(in the rows, 128 means zero)
The same turns and mirrors carry the whole set onto itself and the rows of a family onto each other. Which other rows belong to the same family as each row named below? List them in the order they appear above.
These 32 rows form 4 families of 8 rows each.
j484: [126  98  86 105 129 120 100 146 136 167 113 140 111 175 124 137 103 162
 100]
j221: [125 153 142 136 113 160 132 103 148 100 142 130 125 137 155 143 178 133
 121]
j96: [170 109 102 120 119 130 133 124 136 117  89 114 133 148 156 121 165 174
  90]
j278: [175  86 132 128 132 148 120 108 139 112  97 128 113 173 136 121 158 168
 131]
j203: [ 85 151 100 107 133 130 129 137 132 149 136 112 110 112 132 166 114 123
 118]
j727: [ 95 137 127 101 136 153 114 118 140 150 167 127 115 141 103 163 114 137
 140]
j213: [157 101 129 122 146 130  88 137 166 152 150 125 108 152 168 132 165 152
 125]
j665: [128  96 134 136 150 122 139 133 157 172 136 119 103 115 168 151 155 144
 127]
j783: [116 143 119 105 128 107 111 121 153 114 107 141 102 124 161 128 140 181
  80]
j199: [ 94 148  99 120  97 150 144 114 119 113 105 143 128 160 112 148 117 142
  97]
j558: [131 107 118 107 130 130 119 132 160 169  76 134  93 145 126 121 109 178
 130]
j272: [163  77 124 118 123 146 142 127 124 118  93 127 114 169 165 131 166 162
 135]
j951: [118 138 103 106 146 153 126 110 137 115  91 149  95 104 166 146 159 172
 116]
j979: [101 137 126 101 152 134 102 121 131 116 120 140 128  97 148 133 143 176
  96]
j252: [116 115  90  86 108 118 112 128 131 164  88 137 128 147 106 136 116 164
 116]
j27: [125 131 113 133 143 154 153 114 110  98 150 116 123 142 168 159 150 119
 138]
j774: [150 132 140 136 146 165 132 114 144 103 169 103 119 142 153 149 165 145
 113]
j59: [137  99 130 133 125 134 146 139 132 152 137 101 119 184 128 133 101 124
 151]
j655: [129  89 160 123 141 110 119 132 136 159 147 114 108 125 160 142 153 143
 123]
j422: [164 107 102 120 101 149 143 122 145 151 137 101 121 193 111 152 139 135
 134]
j844: [131 149  73 114 123 169 132 114 135 102  85 125 115 160 109 146 120 148
 123]
j925: [ 93 161 108 121 150 140 131 121 147 150 134 121 100 119 130 149  93 133
 135]
j274: [138 109 108 117 129 118 114 139 158 159  93 119 100 132 117 106  98 161
 105]
j829: [151 102 112 127 161 109 108 137 153 175 149 126 116 139 135 147 154 170
 124]
j995: [133 111 103 127 140 128 119 136 116 144 140  99 127 189 116 130 119 122
 155]
j645: [ 80 145 145 105 151 136 110 142 147 153 149 134 121 145 132 157 130 131
 113]
j663: [127 128 129 109 125 150 131 110 155 115  92 140  93  95 153 158 154 171
  94]
j104: [135 107 108 136 113 173 121 129 133 153 148 129 134 186 119 154 141 113
 139]
j161: [171 106  85 138  91 145 121 106 138 112 106 134 114 167 147 124 151 164
 108]
j326: [127 143  96 103 121 163 133 116 112  95  91 131 111 172 126 127 105 152
 140]
j970: [123 128 125 120 136 160 138 106 112 102 139 119 122 153 151 182 174 131
 142]
j388: [114 145 116  94  91 175 138 106 122  92 108 113 131 150 127 138 127 140
 108]

Which other rows belong to the same family as j203? j278, j655, j844, j274, j995, j663, j970
Which other rows belong to the same family as j484? j221, j213, j783, j199, j645, j104, j161
Which other rows belong to the same family as j59? j665, j558, j272, j951, j27, j925, j326

The same turns and mirrors carry the whole set onto itself and the rows of a family onto each other. Which other rows belong to the same family as each row named below? List them in the order they appear above.
These 30 rows form 5 families of 6 rows each.
j415: [160 113 118 155 125 125 122 130  92 126 108]
j533: [ 82 113 133  97 151 138 112 114 120 141 126]
j919: [167 145 108 138 110 151 117 114 101 125 116]
j370: [161 142  96 124 122 132 144 114 153 113 143]
j128: [124 122 106  90 152 109 137  92 134 125 132]
j564: [138 107 134  92 148 107 110 143 118 135  94]
j248: [162 105 108 135 138 106 147 125 138 111 139]
j940: [112 146 130 116 130 123 122 152 146 141  75]
j21: [ 70 123 130 104 148 138 117 118 129 146 118]
j871: [141 148 113 166 110 141 131 136 111 128  97]
j652: [127  84 125 139 137 150 136 153 145 136 102]
j819: [101 153 101 109 137 119 145  99 156 128 115]
j817: [121 134 149 101 153 115  96 101 118 144 145]
j409: [125 137 142 177 126 146 127 137 154 138 140]
j141: [153 142 135 141 125 160 112 114 145 133 163]
j563: [ 80 128 129  93 147 144 111 111 128 145 126]
j496: [129 132 111 124 121 186 130 134 161 136 109]
j864: [101 114 114 119 154  93 147 111 142 127 112]
j413: [158 131 135 149 115 131 119 166 130 118 135]
j843: [138 134 103 154 125 118 160 134 160 116 121]
j605: [ 96 128 155 136 154  99 110 126 129 148 120]
j262: [ 98 170 145 122 137 130 108 107 142 147 125]
j477: [142 153 120  76 128 139 105 125 132 135 103]
j514: [ 99 148 105 124 129 156 125  92 109 142  97]
j95: [158  90 118 103 135 169 119 126 133 129 130]
j509: [149 100 147 156 140 130 114 133 131 132 158]
j824: [165 137 130 140 114 141 113 160 128 118 143]
j745: [119 112 113 112 142 142 116  90  88 138 111]
j375: [156 143 130 148 111 140 119 164 137 121 136]
j485: [ 93 114 118 143 142 132 130 108 101 141  87]

Which other rows belong to the same family as j415? j919, j871, j514, j745, j485
Which other rows belong to the same family as j533? j21, j563, j413, j824, j375
Which other rows belong to the same family as j262? j817, j409, j141, j605, j509

The same turns and mirrors carry the whole set onto itself and the rows of a family onto each other. Which other rows belong to the same family as each row named below? List them in the order they appear above.
These 18 rows form 3 families of 6 rows each.
j879: [115 105 124 161 128 113 129 126 130  75 125 146 132 111 175]
j580: [115 126 119 131 177 135 133 140 122 150  84 164 116 116 151]
j167: [101 116 117 141 200 132 153 164  86 142 107 110 135 143 147]
j926: [138  70 124 137 149 141 118 105 122 115  93 114 140 109 177]
j648: [125 107 126 136 145 108 165 131 135 127 158  94 127 165 122]
j196: [102 138 126 146 133  91 148 139 141 110 132  92 128 164 140]
j399: [102 134 137 153 192 127 145 162 103 144  87  99 137 140 150]
j240: [118  95 122 177 125 150 131 134 112 123 111  73 129 118 110]
j281: [108 124 131 128 140 100 160 141 140 106 148 103 122 171 134]
j561: [135  80 124 139 140 148 115  93 124 125 113 109 110  95 135]
j538: [104 113 135 147 196 122 160 159  93 134 135 110 123 151 144]
j851: [141  73 125 135 131 147 124  99 123 113 112 106 137  95 154]
j900: [112 119 128 137 126  98 132 140 136  77 137 149 116 125 167]
j188: [120 110 108 125 165 130 126 149 115 141  76 159 142 125 165]
j87: [122  88 110 165 131 155 157 137 109 124 130  85 135 119 106]
j70: [120  89 106 170 149 149 157 151  97 141 133 103 128 135 103]
j57: [107 128 123 139 136  93 130 115 136  97 142 144  99 119 158]
j920: [122 109 113 133 143 129 132 146 135 122  77 167 135 143 176]

Which other rows belong to the same family as j538? j879, j926, j648, j70, j920
Which other rows belong to the same family as j900? j167, j281, j851, j188, j87

